One turn sends every row of this set to another row. A few are shown first. Where does it send the rows asked after them?
k_332: [ -7.8   2.2   6.1   6.2 -12.9   1.7  14.2  -3.6  11.7 -33.5  -2.1  23.3
  13.2  -6.7   3.6  19.5   3.8   8.8  12.8  -1.5  -0.8   2.9   1.0 -21.8
  -4.3 -13.8  -4.1   0.5 -10.3]
k_63: [-13.1   5.3  21.9   7.7   1.3  21.1  -0.8  20.9   5.8  -5.1  -5.1  -8.5
   6.2  13.6   3.0  -2.6   6.7  17.8 -15.4  -7.6 -24.7   1.6   1.3  -7.5
  19.4 -21.2 -13.9  -3.9  -6.5]
k_75: [  2.5   6.3  19.9   8.9   4.4   8.5 -12.5   8.9   8.3  -1.0   4.5  -6.2
   5.2  13.2 -10.9  -0.9 -12.0   0.5 -17.7  -7.6 -15.5  -1.8  -2.9 -38.7
  17.3  -3.6   5.8   7.5   8.9]
k_333: [ 13.3   0.1  25.3  11.8   5.5  13.7   0.6  26.1   2.3  -8.3  -2.3 -15.9
  -4.2   8.9   3.8  -3.3  11.9  13.7  -3.7   2.8 -11.1   8.3  12.9 -21.6
   5.9  -8.3  16.1  12.3   5.2]
k_519: [  3.2   4.4  19.1  11.9   5.8   7.9 -13.7   8.7  10.2  -0.4   4.2  -6.8
   2.0  17.3  -9.2  -3.7 -10.4   2.3 -16.8  -5.0 -13.2  -5.3  -2.0 -39.8
  17.7  -4.3   7.1   7.5   6.6]
k_305: [ -9.4   2.7  23.0   8.9   6.8  19.0  -2.4  26.1   4.7  -5.3  -2.9  -8.2
   6.8  15.8   2.5  -4.9   6.5  19.4 -10.3  -5.5 -26.5   1.4   1.3  -8.0
  18.1 -20.5 -14.1  -2.2  -6.8]
k_292: [-11.8   4.0  13.5   6.8 -11.8  -0.3  13.2   0.3  10.8 -36.0   5.9  25.6
  14.3  -2.7   7.6  14.1   0.6  14.3  18.3   3.9  -2.3   3.9   8.0 -25.0
   2.5 -11.7   1.4   0.9  -6.6]
k_255: [-12.6   6.7   5.5   6.7 -10.6   0.8   9.9   3.1  21.9 -32.0   6.5  25.7
   9.4  11.2  10.2  16.8   5.8   2.4  14.7   7.4   5.3   6.5   1.9 -27.8
   4.2 -15.3   1.1  -6.8  -9.7]
k_225: [ 11.9  -3.6  17.6   1.7   2.6  26.3  -2.3  20.9  -2.4  -7.2   2.2   0.7
   8.4   6.1  16.6   9.4   5.6   8.9 -19.6  -7.1 -30.7   2.8  -3.9 -17.3
  -1.1 -11.3   3.0   1.4  10.2]
k_258: [ -7.9   3.1   8.9  14.1  -1.1  -4.8   9.3   2.6  14.6 -33.7   4.6  26.1
  11.7   6.9   5.0  14.1   6.7   7.1  21.9   5.0   1.8   4.2   4.9 -26.3
  -1.0 -14.1  -2.7  -0.9 -11.2]
k_328: [ -2.2   0.5  39.1  -2.0  16.1   6.5   1.9   8.6  19.0 -23.4  -8.2 -14.2
   7.4  18.6   7.4   4.7  10.2  23.8   0.6   5.4  -8.5  -7.0  -8.6 -29.3
   8.8 -10.7  20.4  -6.5   5.2]
k_71: [ -7.3   1.6  21.6  11.4  14.0  20.4  11.5   8.7  31.6   0.1  -7.9  -5.4
  -4.5   5.8  -9.1  -8.8  -3.0   4.5 -13.3  -7.6   1.5 -10.9  14.4 -28.9
  11.2  -8.7   3.5   2.3  -4.4]
k_92: [ -8.1   2.2  12.8  11.3  -7.5  -2.2   9.0   3.7  12.7 -35.5   5.2  24.6
   9.0   3.8   8.9  11.2   3.3  16.9  22.0  10.5   1.5  -1.6   8.1 -26.5
   0.1 -12.1   4.0  -0.5 -12.0]
k_633: [-12.4   7.4   6.3  13.1  -5.9  -1.2  10.6  -4.6  16.6 -34.2   1.8  25.2
  10.8   7.5   6.0  15.3   7.1   5.5  16.1   4.6   5.3   2.5   4.2 -26.3
   2.1 -15.1  -2.0  -3.7 -11.7]
k_261: [ -0.9 -12.3  20.3  -5.7   9.8  11.9  -1.5  13.5  16.4  -2.5  -3.7  11.3
  -4.2  13.4   9.6  12.3  -8.0   1.6 -18.2 -23.3 -23.0   5.7  -6.2 -24.6
   4.1 -21.6   1.5  -2.4   8.6]
k_358: [-11.5   5.7   6.7   3.9  -9.8   0.4  10.5   5.0  19.8 -33.8   8.4  26.6
  15.6   4.6   8.7  19.5   2.4   2.9  16.3   3.1  -1.3   9.6   1.1 -25.3
   2.6 -14.0  -0.2  -4.3  -4.6]
k_884: [  5.7  10.3  20.5  13.7  -6.4  22.6   4.4  10.1   6.6  -4.4  -9.1 -17.8
  -8.3  13.4   8.0  -0.8  15.0  10.4 -17.8   0.6  -0.7   2.5  13.7 -20.3
  12.0 -11.1  16.7   4.8   2.5]
k_592: [ -1.1  -4.5   6.4  10.2  -5.3  -3.5  10.1   5.7  11.5 -32.2   1.1  24.4
   9.9  -0.7   3.1  15.0   5.8  12.7  21.9   5.3  -2.4   0.4   2.0 -24.8
  -6.0 -11.8  -2.6   3.1 -14.3]
k_744: [-11.1   4.3  22.0  11.0   4.0  19.7  -2.7  23.4   6.2  -3.7  -4.5  -8.9
   2.6  20.5   5.6  -5.4   8.5  18.1 -13.1  -3.5 -22.3  -1.9   2.2 -10.0
  20.0 -20.7 -12.0  -4.1  -9.5]
k_230: [-11.1   5.2   8.4   9.6  -5.1  -1.7  10.4  -1.7  12.8 -35.6   3.3  26.5
  16.9   0.6   4.4  17.5   4.1   5.7  17.0   1.3  -0.5   8.8   4.1 -25.4
   0.1 -14.4  -4.6  -0.8  -6.7]
k_453: [ -8.6   1.9   6.9   6.6  -5.2  -2.4   6.8  10.2  19.8 -32.8   9.5  26.2
  10.9  10.3   8.8  16.9   3.6   4.0  21.3   8.4   0.9   8.1   1.8 -27.9
   1.4 -14.5   1.6  -3.8  -8.4]
k_89: [ -0.4  -5.8  25.1   9.3  22.0  16.0   9.3  19.4  26.4  -0.3  -1.3  -2.0
   1.0   0.5 -12.3 -10.0  -6.6   9.5  -2.4  -8.3  -7.4  -4.6  14.3 -28.1
   5.9  -6.7   2.2   9.7  -0.6]
k_945: [  6.1   4.1  11.4   4.3  -5.2  31.0  -0.7   9.3   3.2  -2.3  -3.7  -0.6
   0.4  14.1  20.5   9.5  11.0   5.9 -29.8  -5.4 -19.9  -4.9  -2.6 -18.7
   4.3 -13.2   4.4  -6.1   2.7]
k_800: [ 14.4  -6.8  13.8  10.0   6.5  23.4  -6.1  22.2   2.5  -3.1   0.7  -0.6
  -2.9  21.8  20.0   4.8  10.8  10.4 -15.8   3.6 -22.2  -7.3  -2.5 -21.5
  -0.7 -12.9   6.4  -2.2  -1.6]
k_868: [  3.7 -17.7  19.4  -0.4  14.5   9.0  -4.6  19.4  17.7  -0.5  -3.4  11.3
 -10.9  23.6  11.7   7.6  -4.1   4.0 -13.5 -15.5 -19.4  -0.9  -5.3 -27.6
   2.3 -22.7   5.3  -2.4   1.5]
k_430: [ -7.9   8.0  36.9  -4.2   7.3  12.1   5.0  -1.7  19.5 -23.2 -12.4 -14.2
   9.1  15.1   8.2   9.3  10.3  20.3 -10.1  -0.6  -6.0  -5.9  -9.8 -26.8
  12.1 -11.4  19.6 -10.1   7.1]
k_940: [ -4.2   4.0  41.6  -5.7  13.0   8.5   4.2   5.5  15.1 -25.9  -7.5 -12.9
  15.9   8.9   4.6   8.8   7.3  21.0  -4.1  -2.8 -14.3  -0.8 -10.6 -25.5
   9.7  -9.9  17.7  -4.8  13.0]
k_966: [  6.1   9.0  25.5   3.5  -6.2  22.0   6.1  14.1   0.3  -9.4  -5.2 -16.1
   2.4  -3.1   2.0   3.3   8.1   9.1 -15.3  -8.9 -13.3  14.6  11.1 -17.0
  10.7  -9.6  12.4  11.7  14.7]
k_871: [ -2.6 -10.3  15.7  -1.0   7.1  14.8  -0.6   7.7  19.6   0.1  -7.5  10.1
 -11.9  22.4  13.4  10.6  -3.9   0.0 -23.4 -20.0 -13.5  -2.1  -5.0 -25.9
   6.2 -23.9   3.2  -7.3   0.6]
k_817: [  0.8   7.9  17.9  10.6   2.8   9.5 -12.0   6.4  11.3   0.7   3.5  -6.5
   2.8  16.5  -9.1  -2.5 -10.8   1.2 -19.1  -6.7 -12.5  -4.2  -1.7 -39.2
  19.7  -4.5   7.2   7.5   6.1]
k_876: [ -7.0   2.1  24.5   4.6  14.1  21.5  13.6   8.5  26.1  -2.6  -4.3  -2.2
   5.6  -6.6 -14.0  -4.3  -8.4   5.5 -13.6 -15.3  -8.9  -1.3  12.1 -26.4
  10.7  -8.1   0.4   6.9   5.1]
k_280: [ -6.6   1.3   3.7  12.4 -12.4   0.3  11.8  -3.1  16.3 -31.5  -3.7  21.8
   4.3   5.1   5.9  16.3   8.0  10.7  14.4   5.4   5.5  -4.3   2.4 -24.7
  -2.8 -15.1  -1.4  -3.4 -18.1]
k_811: [-13.8   7.8   9.9  10.3 -14.2   1.6  12.6  -4.2  13.9 -35.4   2.9  24.4
   8.1   2.8   9.9  13.3   3.8  12.9  13.9   6.0   5.2  -0.7   8.0 -25.1
   4.3 -13.2   2.5  -2.0 -11.5]

k_817 -> k_75
k_633 -> k_230
Where do these go?
k_966 -> k_333
k_280 -> k_332
k_261 -> k_868
k_800 -> k_945
k_811 -> k_292
k_71 -> k_876
k_358 -> k_453
k_305 -> k_744
k_328 -> k_430

One turn sends every row of this set to another row. A few are shown first. Where does it send the rows asked after them?
k_870: [  6.5  -2.0  12.3   1.7  -4.4 -18.0   3.6  19.7  -9.0   3.7  -2.8  -4.0
  -1.8 -10.5  -6.9  -1.4 -10.1]
k_641: [-11.6  -9.5  13.9  -8.4   2.2  -1.8   7.1  12.1   1.3  -1.3  13.7   6.2
   2.3 -22.8  -4.3   3.0   6.1]
k_500: [  2.4   1.2  -5.2  -4.3 -10.8   3.7  16.4   7.0  11.8  -0.7   6.5  -1.7
  -0.1  -2.5  -9.3 -19.6 -10.7]
k_124: [  0.3  -5.2   2.1   1.6 -10.0   3.7  19.1   1.5  14.6  -3.8  -2.8   1.7
   9.1   0.8   6.3 -22.4  -7.3]
k_344: [ -1.6  -2.3   5.2   1.7  -9.2   9.6  19.7   3.3  12.3   2.7  -1.8  -1.5
   4.1   0.4  -0.1 -24.0  -6.6]
k_325: [-20.2  -5.7  -7.8  -5.2  15.0  16.4  -7.0   2.2  -6.6 -19.4   0.2  11.6
  -0.5  -8.4  -1.2  -1.8   1.4]
k_289: [  8.0   2.8   0.1  -1.5  -5.4   9.3  -4.4 -11.5 -13.0  -6.3   4.4  -5.0
 -13.8  14.5   6.8  -7.0  17.7]
k_349: [  9.8  -2.2  -3.2  -1.4  -3.0   6.1  -5.6 -13.9  -9.4 -14.4   1.2  -0.6
 -10.2  12.7  16.3  -5.5  14.5]
k_82: [-31.5  -6.7   3.8   1.4  -5.3 -14.4   2.9  13.6   1.8  -6.8  -5.7  -3.1
   1.4  -8.7  -2.4 -10.9   8.2]
k_497: [-20.3   2.7  -6.4  -5.9   9.8  14.7  -6.8   4.3 -10.9  -5.1   5.8   5.3
  -2.2  -4.7 -17.1  -3.4  11.6]
k_314: [-13.3   1.6 -12.7   4.5  -9.6  17.3 -13.0 -13.0  10.2  -4.4  -6.6  -0.8
  -6.9   7.2 -10.7   0.4  -0.8]
k_423: [ -1.7  -2.3  12.5   9.4  -5.8 -16.0 -12.9  -4.6  -9.8  -3.6 -13.5 -16.3
  -4.0   5.4   4.4  11.0  -3.8]
k_486: [-32.2  -7.5   5.2   2.9  -4.6 -11.5   3.6  14.5   1.1  -5.7  -6.3  -3.8
  -1.3  -9.9  -2.5 -10.9   5.7]
k_893: [  6.2  -2.7   1.9   0.1   0.0  15.7  -3.9  -9.1 -12.3 -10.6   0.2  -4.4
 -17.6  12.8  13.7  -7.9  10.6]
k_918: [-12.9  -1.4 -13.7   3.9  -7.8  16.5 -13.0 -13.8  12.1  -9.6  -8.0   1.7
  -4.9   6.3  -4.8   1.3  -3.4]
k_734: [-16.0   1.1 -13.5  -9.6   6.2   1.9  -8.1  -2.0  -5.4 -15.9   5.6  12.2
   9.4  -4.8  -8.6   0.5  13.8]
k_33: [ -2.2  -2.5  13.9  10.1  -5.3 -13.4 -13.5  -3.0 -10.6  -1.7 -13.3 -17.6
  -5.6   4.6   2.6  10.9  -3.4]
k_634: [-11.8   1.4 -15.6   3.1 -11.4  12.1 -13.3 -14.8  11.4  -7.5  -5.5   1.6
  -1.7   7.0  -8.5   1.8   1.1]
k_141: [-22.5  -3.9   6.6   2.2  12.0  22.4  -2.9   0.2  -9.1  -5.7  -5.9   5.7
   2.3  -3.5  -2.2  -8.0  13.6]
k_916: [ -2.3  -3.6  13.4  10.7  -3.6 -13.1 -13.4  -4.0  -9.3  -4.3 -14.2 -16.1
  -5.7   4.6   5.5  10.5  -6.6]
k_611: [ -0.5  -0.5   0.8   1.9  -7.7  22.2  -7.3 -19.0  10.6   2.0   0.5   5.8
   3.5   2.2  -5.2   6.7   8.2]
k_94: [  3.3  -1.7  -9.2  -5.9  -9.8  -0.9  15.9   5.3  14.4  -7.2   5.5   3.4
   4.3  -2.6  -3.3 -17.5 -11.8]
k_661: [  9.4  -4.8  12.9   2.5  -0.5  -9.8 -12.4  -2.9  -8.5  -4.2  -1.6 -10.3
  -5.3  -3.7   2.0  19.7  -9.8]
k_584: [  7.1  -3.7  -8.0  -4.1   0.7   9.2  -7.8  -8.7  -9.7 -17.3   3.3  -1.8
 -18.5  11.5  13.4  -5.8   4.9]
k_459: [-11.9 -10.7  14.2  -7.4   4.2  -0.3   7.8  12.3   1.7  -3.0  12.6   6.6
   1.2 -23.1  -2.0   3.6   3.9]
k_462: [  9.0  -2.8  13.5   1.7  -1.1 -10.4 -13.1  -3.4  -9.5  -1.3   0.3 -12.0
  -5.5  -3.9  -1.3  19.7  -7.9]
k_429: [  6.2   1.3  -4.8  -2.8  -1.8  12.4  -7.3  -6.4 -12.5  -9.3   5.3  -6.1
 -22.2  12.4   4.5  -6.9  10.0]
k_995: [  0.8  -3.5  -6.5  -2.8  -5.8   6.2  16.5   7.9  13.7  -6.1   4.4   0.2
  -1.3  -3.4  -2.8 -19.4 -16.7]
k_715: [-30.6  -8.2   4.3   1.5  -3.9 -12.8   3.4  13.2   1.7  -8.8  -6.7  -2.9
  -0.3  -9.7   0.2 -10.6   5.6]
k_612: [  4.5  -2.8  15.2   5.8  -7.0 -22.6   3.4  15.2  -8.0   2.4 -10.0  -2.7
   5.3  -6.2  -0.3  -4.5  -3.5]
k_882: [ -0.4  -3.2  -0.5   1.9  -6.5  21.2  -7.2 -20.2  12.4  -2.9  -1.2   8.3
   4.0   1.1   0.1   6.8   4.8]
k_454: [-19.1  -6.6  -1.3  -1.3   9.1   9.2  -3.7  -6.3  -4.7 -15.9  -6.0  13.5
  13.8  -3.1   6.7  -3.9  16.2]
k_443: [  3.3  -7.7  15.7   7.0  -3.6 -18.7   3.3  15.0  -6.0  -3.0 -12.7  -1.8
   2.6  -7.4   6.2  -4.7 -10.1]
k_220: [-11.3 -10.2  13.2  -8.6   3.3  -4.3   7.9  11.3   2.4  -3.8  12.6   8.2
   4.1 -23.3  -1.5   4.3   5.0]
k_136: [  2.0  -5.4  18.6   7.7  -4.3 -13.4   4.4  18.8  -8.7   4.1 -11.6  -5.7
  -1.3  -7.5  -0.9  -6.9  -8.7]
k_158: [ -2.4  -3.2   2.6   2.4  -4.8  26.4  -7.3 -18.0  11.1  -0.2  -1.9   5.6
   0.6   0.6  -2.8   5.9   3.0]
k_818: [  5.6  -7.1  13.1   2.9  -0.2 -14.1   2.5  20.4  -7.7  -2.7  -5.8  -2.7
  -3.8 -12.8  -0.7  -0.6 -16.0]
k_624: [  1.8  -1.1   2.4   0.0 -12.9   1.0  19.5   0.8  13.5   1.3   0.1   0.7
   9.8   1.5  -1.4 -22.9  -1.7]
k_21: [  8.2   1.6 -10.4  -5.1  -4.6   2.6  -7.8 -10.4 -11.1 -12.6   6.9  -2.2
 -14.4  12.6   7.1  -4.5  13.1]
k_852: [-18.8   2.6   0.4  -2.8   4.0   8.9  -3.5  -4.3  -9.2  -2.3  -0.1   8.0
  12.3  -0.1  -8.1  -5.5  25.3]
k_6: [  8.0  -3.7  13.7   3.0   0.4  -7.1 -13.1  -2.8  -9.8  -1.6  -1.0 -11.8
  -7.1  -4.0   0.0  18.9 -10.4]
k_209: [  8.3  -4.9   8.7   0.5  -4.1 -23.0   2.7  17.4  -6.3  -3.4  -4.3   1.1
   2.1 -11.6   0.2   0.6 -10.9]

k_893 -> k_584
k_882 -> k_634
k_624 -> k_500
Where do these go?
k_325 -> k_454
k_870 -> k_136
k_916 -> k_661
k_82 -> k_641

